Each path below is one point turned by a fixed rotation once a step. After each direction that follows a path, write how fast that rotation turns it, in deg/step (0 if it stays still).
Each turn is a multiple of 5 degrees from 10 to 175, or 0.
Each row of a path follows its step; steps can be skipped.
Rotation 1:
step 0: [ 2.02  0.82  0.88  0.04 -0.47 -0.79  0.95 -1.25 -0.42  0.48  0.42  2.80
 -0.61  1.13 -1.03 -0.31  0.63 -1.08 -0.44 -1.33 -1.06 -1.47 -1.60 -1.48
  0.83  0.13  1.44 -0.48 -1.52 -0.86  0.30 -1.25 -1.41  0.11  1.27]
step 1: [ 0.94 -1.46  0.13 -0.55 -0.71  0.89 -0.20  0.44  2.34 -0.08 -2.06  1.00
 -0.49  1.99  0.57  0.33 -0.07  0.47  1.87  0.35  1.24 -0.37  0.67  0.17
  1.06 -0.38  1.26  1.67 -0.07 -2.22 -1.01  0.19  1.64  1.44  0.24]
step 2: [ 0.29  0.40  0.39 -2.50 -1.18 -0.28  0.57  0.65  0.86 -0.95  1.67 -2.18
  2.05  0.28  0.88  0.77  0.74 -1.60 -0.52 -0.92  0.08 -0.88 -0.82  1.60
  1.11 -0.03  0.78  0.82 -0.91 -0.28 -0.08 -0.25  0.37 -1.45  2.35]
step 3: [ 1.90 -0.16  0.79 -0.50  0.00 -1.07  0.84  0.47 -1.68  0.69  0.61  0.38
 -2.05  1.31 -0.07  0.30 -0.34 -1.29  1.70 -1.50  0.25 -0.93 -0.62  0.27
 -2.48  0.12  0.15  2.76 -1.32  0.80  0.54  0.57  0.34 -0.17 -1.02]
step 4: [-0.85  0.99 -0.65 -1.34 -1.76  1.42  0.56 -0.19 -1.46  1.48 -0.70  1.05
 -0.25  0.88 -0.51  0.65 -0.13 -1.53 -0.43 -0.08  2.37  0.76  1.18 -0.84
  1.63 -1.49  1.00  1.13  1.90  0.28  0.50  0.98  1.58  0.05  0.96]
step 5: [-0.71 -0.55  0.74 -2.05 -1.63 -1.41 -0.90 -1.09  0.82  0.81  0.28  0.62
  1.01  1.79 -0.21 -0.18  0.30  0.34 -0.57 -0.43  0.93  1.03 -0.46 -0.44
 -1.82 -1.01 -1.02  0.77 -0.50  0.21 -1.95 -1.54 -1.80 -2.11  1.11]
step 6: [ 1.28 -0.02  0.69 -0.90 -0.03  1.49  0.52 -0.84 -1.65 -0.41 -1.46  1.06
 -2.34  2.10 -0.19  0.53 -0.21  0.13  0.05 -1.56 -0.30 -0.95 -0.75 -0.45
  0.18 -0.39  1.31 -1.42 -1.86 -0.59  1.15 -0.92 -1.50  0.90  1.82]
step 7: [ 0.07 -1.13  0.23 -0.45 -1.43  0.55  0.31 -1.14  2.56  0.51 -2.05 -0.38
  0.11  1.55 -0.37 -1.06  1.53 -1.52  1.29 -0.77 -0.07 -0.49 -0.14 -1.22
  2.53  0.32  0.19  1.84  0.28 -1.47 -0.59  0.15  1.00 -0.08 -0.54]
step 8: [ 1.79 -1.07  0.99 -2.25 -1.56  0.35  0.33  0.67 -0.32 -0.91  0.00 -1.37
  1.01 -0.52  1.36  1.52  0.84 -0.38 -0.55  1.12  0.64 -0.41 -2.22  1.45
 -0.66  0.58  1.20  1.32 -0.50  0.62 -1.41 -1.07  0.49 -0.03  1.80]
step 9: [ 1.69  0.87  0.46  0.21  0.33 -0.48  2.10  0.20 -1.14  0.02  0.79  1.17
 -0.54 -0.43 -1.47  0.20 -0.39 -1.27  1.61 -3.18  0.34  0.01 -0.92 -0.52
 -0.94 -0.11  1.43  1.90 -0.77 -1.08  0.55  0.76  0.63 -1.73  0.46]
step 10: [ 0.39  1.07 -0.19 -0.34 -1.65  0.24 -1.10  0.49  0.53  1.91  0.04  1.04
 -1.09  2.04 -1.26  1.00 -0.23 -1.66 -0.06  0.78  2.44  0.06  0.69  0.88
  0.74 -1.49  0.46  1.11  0.71  0.20 -2.07  1.13  1.19  1.36  0.40]
[-0.01 -0.31  0.02 -0.25 -0.16 -0.56 -0.09  0.31  0.42  0.13 -0.22 -0.05
  0.46 -0.21 -0.37 -0.15 -0.36  0.11 -0.22  0.05  0.45 -0.18 -0.54  0.68
  0.46 -0.05  0.17  0.13  0.02  0.86  0.38 -0.20 -0.91 -0.08 -0.18]
125
[-0.63  0.11 -0.19 -0.22  0.54 -0.05  0.20  0.16 -0.35  0.63  0.29 -0.48
 -0.09  0.60 -0.48  0.04 -0.79 -0.30 -0.06  0.20  0.15  0.20  0.11 -0.64
 -0.46 -0.37 -0.28  0.06  0.39  0.47 -0.07  0.09 -0.24  0.11  0.33]
55
[ 0.04 -0.12  0.49 -0.19 -0.01  0.44  0.33  0.20  0.15  0.09  0.18  0.00
 -0.14 -0.59 -0.03  0.18  0.22 -0.18  0.88  0.47 -0.14  0.17  0.22 -0.09
  0.28 -0.88  0.12 -0.51  0.18 -0.01  0.76  0.03 -0.21 -0.55  0.39]
155
[-0.03 -0.50 -0.44 -0.01 -0.06  0.06  0.44 -0.01 -0.82  0.28 -0.23 -0.19
  0.14 -0.91 -0.04  0.41  0.49 -0.76  0.13  0.13  0.13 -0.12  0.22  0.07
 -0.27  0.62 -0.20  0.65  0.18  0.20  0.01 -0.08 -0.08 -0.16 -0.17]
70
[ 0.86  0.59 -0.26 -0.09  0.06  0.24  0.21  0.00 -0.13  0.16  0.40 -0.17
  0.21  0.24  0.35 -0.20  0.38  0.47  0.12  0.07  0.00 -0.62 -0.28 -0.18
 -0.81  0.16  0.19 -0.08  0.58 -0.09  0.27 -0.28 -0.78 -0.08 -0.14]
125
[ 0.03 -0.59  0.70  0.33 -0.34 -0.19  0.11 -0.22 -0.34 -0.52  0.44  0.09
  0.40  0.06 -0.37 -0.05 -0.09 -0.06 -0.07  0.12  0.01 -0.58  0.28 -0.33
 -0.60 -0.24  0.32 -0.23 -0.34  0.51  0.15 -0.76  0.43  0.39 -0.15]
130
[ 0.00  0.12  0.31 -0.58  1.02 -0.08  0.00  0.27 -0.42  0.07  0.26  0.28
 -0.12  0.04 -0.05  0.41  0.21  0.07 -0.08 -0.19 -0.10  0.10 -0.59 -0.04
 -0.09  0.37 -0.07 -0.42 -0.98  0.15  0.02 -0.30  0.07 -0.66 -0.35]
120
Rotation 2:
step 0: [ 1.29 -0.33  2.02 -1.45 -1.67 -0.82  0.55  1.38 -0.48 -0.12 -0.58  1.82
  0.48 -0.91 -0.31  0.11  0.50 -2.27  1.42 -0.48  1.59 -0.55  0.96 -1.19
  0.34 -0.44 -0.14 -1.04 -0.12  0.39  0.08  0.87  0.12  0.81 -2.06]
step 1: [ 0.15  1.68  0.73  0.08  0.16 -1.56 -1.35  0.50 -0.37  0.67 -1.14 -1.49
  1.93 -0.97  0.40  1.85  1.86  0.85 -1.15  0.40  0.08  0.90 -0.02  0.84
  0.75  1.63 -0.20  0.31  1.56  0.15  0.18 -2.20  0.26  0.65  0.31]
step 2: [ 1.18  0.33 -0.43  1.14  1.03  0.02  2.50  1.38  1.97  0.25  0.98 -0.19
  0.52  1.94 -0.65 -0.26  1.37 -1.33 -1.48 -0.19  0.22  0.47 -0.07 -1.61
  0.78 -0.59  0.00  0.65 -1.01 -0.02  0.31  0.43  2.24 -0.54  0.73]
step 3: [-1.49 -0.35 -0.32 -0.57 -0.49 -1.86 -0.91 -0.53 -0.14 -1.18 -0.71  1.77
 -0.08 -1.31 -0.75  1.80 -1.86 -0.98 -1.57  1.16 -1.58  0.40 -0.29 -0.21
  0.65 -0.32  2.07  0.86 -0.80 -0.48  1.32  0.84  0.75  0.39 -0.36]
step 4: [-0.03 -0.32 -1.02 -0.13  0.47 -0.98 -0.13  0.81 -0.30 -0.93  0.04  1.25
  0.08  0.62  1.59 -1.07  1.22  1.23  2.59  0.76 -1.12 -0.19  0.29  0.99
  0.24  1.23  0.54 -1.38 -0.37  1.33  0.44 -1.36  1.95 -1.81  1.17]
step 5: [-0.98 -2.11 -1.08  1.59 -0.42 -0.53  1.39 -0.52 -0.78  0.54 -0.46 -0.99
 -1.20 -1.49  0.59  0.43 -0.02 -1.91 -0.74 -0.53  1.09  0.21  1.57 -0.04
 -1.18  0.24 -0.59 -1.39 -0.84 -1.91 -1.43 -0.72  1.28  0.47  0.05]
step 6: [ 0.86  0.48  1.03  1.00  0.89  0.47 -2.69  1.23  0.71 -0.12  1.34  0.47
 -1.58 -1.44 -0.11 -0.65 -1.30  0.82  0.17  2.02  2.23  0.09  0.12  0.44
  1.34  0.93  0.11  0.12  0.76 -0.96  0.66  0.78  0.85  0.61  0.81]
step 7: [ 2.30  0.69  0.60 -1.43  0.08 -0.33 -0.11 -1.50  1.68 -0.42 -1.74  0.83
  0.34 -1.14  1.13 -1.89  1.43 -2.35  0.85 -0.58 -0.07  1.28  0.29  0.13
 -0.17 -1.65  0.00 -0.82  0.64  0.36 -0.50  0.03  0.49  0.35 -0.37]
step 8: [ 0.00 -0.06  0.56  1.62 -1.68 -2.55 -0.93  1.28 -0.53  1.28  0.99 -0.45
  0.51 -0.67 -0.32  1.04  0.85 -0.75  0.25 -0.86 -0.12  1.99 -1.45 -1.01
  0.35  1.38 -0.88 -0.24 -0.66  0.66  1.05 -0.93 -1.24  1.57 -0.38]
step 9: [-1.08  0.11 -0.19  1.00  0.54 -0.98  0.00  1.48  1.88  1.31 -1.62  0.88
  0.48  1.05 -0.58 -1.09  1.55  0.37 -1.28  0.07  0.59 -1.87  0.51 -0.77
  1.83 -0.97  0.86  1.62  1.31 -0.02 -0.56 -0.96  0.83 -0.21  1.19]
step 10: [-1.01  1.57 -0.09 -1.52  0.30  0.69  0.13  0.42 -0.13  0.54  0.32  2.40
 -0.58  0.20  1.04  1.57 -0.08 -2.02 -1.16  0.44 -1.26  0.77 -1.84 -1.00
 -1.59  0.24  0.43  0.00 -1.29 -1.37  0.19 -0.03  1.83 -0.09 -0.11]
[ 0.46 -0.28  0.52  0.43  0.19  0.25  0.08  0.86 -0.09 -0.29 -0.21  0.36
  0.20  0.63  0.43 -0.15 -0.23  0.33  0.48 -0.76  0.05  0.17  0.02 -0.06
  0.33  0.29  0.29  0.11 -0.46 -0.18 -0.33  0.54  0.18  0.18 -0.12]
170
[ 0.43 -0.28 -0.09  0.10 -0.22  0.32 -0.14  0.45  0.22 -0.26  0.62  0.09
 -0.60  0.27 -0.17 -0.10  0.27  0.24 -0.17  0.46 -0.11 -0.23 -0.86  0.02
  0.50  0.64 -0.52 -0.32  0.19  0.57  0.08 -0.18  0.11 -0.38 -0.36]
160
[-0.56 -0.37  0.46 -0.09  0.38  0.22  0.09 -0.45  0.46  0.08 -0.16  0.34
  0.66  0.03  0.55 -0.36  0.13  0.52 -0.18  0.18  0.35  0.46 -0.01  0.11
  0.07  0.14 -0.42  0.15  0.45  0.65 -0.13  0.16  0.29 -0.45  0.57]
140
[ 0.10 -0.26 -0.19  0.12  0.12  0.34  0.61 -0.08 -0.13  0.45 -0.26 -0.29
  0.01 -0.13  0.28 -0.27 -0.01 -0.60  0.34  0.29  0.43 -0.23 -0.17 -0.25
  0.49 -0.54  0.80  0.20  0.07  0.62 -0.37 -0.12  0.13 -0.46 -0.67]
155
[-0.40 -0.16  0.35 -0.12  0.08 -0.78 -0.01 -0.04 -0.39 -0.10  0.36 -0.55
 -0.26 -0.02  0.67  0.00  0.49  0.32 -0.06  0.37  0.26 -0.20 -0.60  0.51
  0.01  0.05  0.40  0.49  0.06 -0.20  0.21  0.67 -0.07  0.48 -0.24]
145
[-0.09  0.67 -0.12  0.04  0.38  0.02  0.67  0.19 -0.15 -0.42  0.18  0.27
 -0.32  0.15 -0.23 -0.58  0.71  0.07  0.18  0.16 -0.41  0.40 -0.01  0.40
 -0.22 -0.69 -0.35  0.02  0.11 -0.05 -0.83 -0.09  0.32  0.26 -0.06]
140
[-0.21  0.49 -0.31  0.10  0.27 -0.14 -0.10  0.39 -0.33 -0.15 -0.34  0.17
  0.55  0.62 -0.15  0.81  0.33 -0.56 -0.53  0.14 -0.09 -0.43 -0.01  0.28
 -0.13  0.07 -0.18  0.42 -0.42  0.63  0.05  0.43  0.16 -0.45  0.04]
45
Rotation 3:
step 0: [-1.03 -1.52  1.36 -0.91  0.46  1.14 -3.45  0.43 -0.62 -0.37  0.90  0.42
  0.10 -0.32 -0.08 -1.57  0.93  0.36 -0.05 -2.62  0.22 -0.32 -0.36  0.48
  0.77  0.02 -0.32  0.38  1.76 -1.08 -0.83 -1.29  0.73 -1.27  0.77]
step 1: [-0.90 -0.50  0.18  1.67 -1.80 -0.66 -0.55  1.78  0.32 -1.09  1.68  0.21
 -0.82  0.87 -1.49  0.22  0.29  1.34  0.03  0.43 -0.56  1.49  1.42  0.25
  0.62  1.40 -0.12  0.53  2.77  0.78  1.68  0.99 -0.58 -0.78 -1.10]
step 2: [-1.46 -2.78 -0.45 -1.31 -0.06  0.06  0.26  1.70 -0.70 -0.20 -2.05  0.89
  0.88  0.99 -1.35 -0.65  0.57  2.25  0.86 -0.51 -0.55 -0.60 -0.47 -0.76
 -0.91  0.90 -0.14  1.82 -0.76  1.01  0.51 -0.92 -0.23 -0.76  1.29]
step 3: [ 0.16  0.85  1.48 -0.85  0.51 -0.29  0.71 -0.12 -0.12 -0.60 -1.11 -0.59
 -1.11  0.65 -2.56  0.59 -0.52 -0.73 -1.02 -0.06 -2.24  1.55 -2.39 -0.01
 -1.23  0.23 -0.98  1.61  1.19  0.15  0.56  1.02 -1.22 -1.00 -1.46]
step 4: [-0.16 -0.87 -0.45 -1.01  0.54  0.94  1.28 -0.54 -0.30 -0.18  0.62 -0.18
 -1.03 -2.01 -0.43 -0.46 -0.87  1.90 -0.07  0.54 -1.72 -1.49  0.16 -0.78
  0.55  0.84 -2.02  1.82 -1.74  0.48 -0.97  2.54  1.25  0.19  0.22]
step 5: [ 0.76 -0.01  1.62 -0.65 -0.63 -0.54 -0.34 -1.36  0.97 -1.97 -0.04 -0.43
 -0.91  2.02  0.45  1.69  0.17 -1.34  0.12  1.18  0.00 -1.44 -0.28  0.60
 -1.78 -0.27 -1.61  0.40  0.36  0.06 -2.11  1.47  0.08 -1.04  1.79]
step 6: [-1.11  1.27 -0.08  0.03 -0.28  0.51 -1.67 -0.94 -0.11 -0.89  0.14 -0.23
 -0.25 -1.96  0.88  0.87  1.65  1.36  2.32 -0.29 -0.73 -1.51  0.54 -0.33
 -1.93  0.11 -1.48 -0.28  0.15 -1.06 -0.39  0.76 -0.41  2.36 -1.51]
step 7: [ 0.36 -1.25 -0.01  0.21 -1.76  0.04 -1.56 -0.99 -0.90 -0.09  1.27 -0.01
 -1.20 -0.26 -0.20  0.85 -0.72  0.98  0.56 -0.03  0.28  1.82 -0.60  0.48
 -2.09  1.09  0.93 -2.72 -0.42  1.20 -2.46 -0.11 -0.63  0.08  1.38]
step 8: [-0.33  2.75 -0.26 -0.15 -0.54  0.61 -2.48  0.85 -0.90  1.53  0.54  0.46
  1.45 -1.19 -0.14 -0.48  2.09  0.47  0.42 -2.18  0.00  0.05  0.05  0.02
  0.03  0.49 -0.64  0.57  1.12  1.08 -1.08  0.17 -1.37 -1.58  1.19]
step 9: [-1.49 -0.66  0.83  2.76 -1.30  0.18 -0.11  1.26  0.06 -1.15  0.13 -0.49
 -0.91 -0.16 -1.56  0.14 -0.18  1.02 -1.14 -2.05  2.18  1.16 -0.71  0.32
  0.66  0.60  0.47  0.87  1.00  1.99 -1.00  0.66  0.69  1.13 -0.22]
step 10: [-1.31 -1.38  0.04  0.86  1.70 -0.07  0.00  1.92 -0.49  1.63 -2.15  0.03
  1.80  1.23  0.03  0.87  1.53  0.89 -1.03 -0.10 -1.24  0.19  1.01 -0.89
 -0.45  2.00 -0.44  0.04  1.00  0.54 -1.15  0.86  0.69 -1.54 -0.09]
[ 0.41  0.33  0.16  0.33 -0.71  0.16  0.15  0.22  0.24 -0.36  0.09  0.19
  0.13 -0.40 -0.06 -0.06 -0.51  0.28  0.25 -0.41 -0.34  0.23  0.32 -0.83
  0.27 -0.48 -0.02  0.04  0.17  0.10  0.31  0.49  0.01  0.75 -0.56]
140
[ 0.02  0.14  0.48  0.18  0.24 -0.74 -0.27  0.25  0.48  0.61  0.11 -0.28
 -0.11  0.43 -0.25 -0.09 -0.18  0.59  0.53 -0.25 -0.01  0.14 -0.05 -0.29
  0.19  0.18  0.44  0.41 -0.05  0.13  0.04 -0.41  0.79 -0.53 -0.42]
40
[ 0.08 -0.51  0.28 -0.36 -0.24  0.28  0.07 -0.17  0.33 -0.37 -0.52  0.27
 -0.13  0.05 -0.37 -0.72 -0.19 -0.06  0.00  0.54 -0.35  0.03  0.12  0.17
 -0.04  0.40  0.17  0.62 -0.11 -0.56  0.91  0.34 -0.01 -0.48 -0.10]
35
[-0.40  0.06  0.16 -0.85  0.03  0.04  0.53  0.17  0.07  0.15  0.78 -0.33
 -0.10  0.63  0.10  0.14 -0.29  0.26  0.17  0.50 -0.38 -0.28 -0.74 -0.41
  0.04 -0.06 -0.36  0.19  0.19 -0.09  0.30 -0.06 -0.21  0.53  0.31]
35
[ 0.34  0.42  0.31  0.03  0.36  0.20  0.02  0.12 -0.29 -0.07 -0.31  0.06
  0.41 -0.01  0.07 -0.52 -0.31 -0.55  0.36  0.09  0.03  0.15 -0.04 -0.57
 -0.66 -0.19 -0.50 -0.04  1.02 -0.17 -0.13 -0.39  0.31 -0.43  0.41]
140
[-0.02  0.26  0.04  0.42 -0.21 -0.66 -0.43  0.15  0.03  0.49 -0.24 -0.21
 -0.44  0.48 -0.15  0.02  0.00 -0.73  0.06  0.71 -0.15  0.41  0.13 -0.21
  0.35  0.21 -0.58 -0.45  0.04  0.23  0.17  0.55 -0.59 -0.08 -0.15]
170
[-0.10  0.36  0.07  0.24  0.10  0.73  0.25 -0.13  0.04  0.12 -0.41 -0.43
 -0.27 -0.04  0.24  0.18 -0.59 -0.10  0.06  0.43  0.07 -0.62  0.25 -0.16
  0.65 -0.34  0.61 -0.41 -0.07  0.15  0.32 -0.76 -0.38 -0.40 -0.14]
0
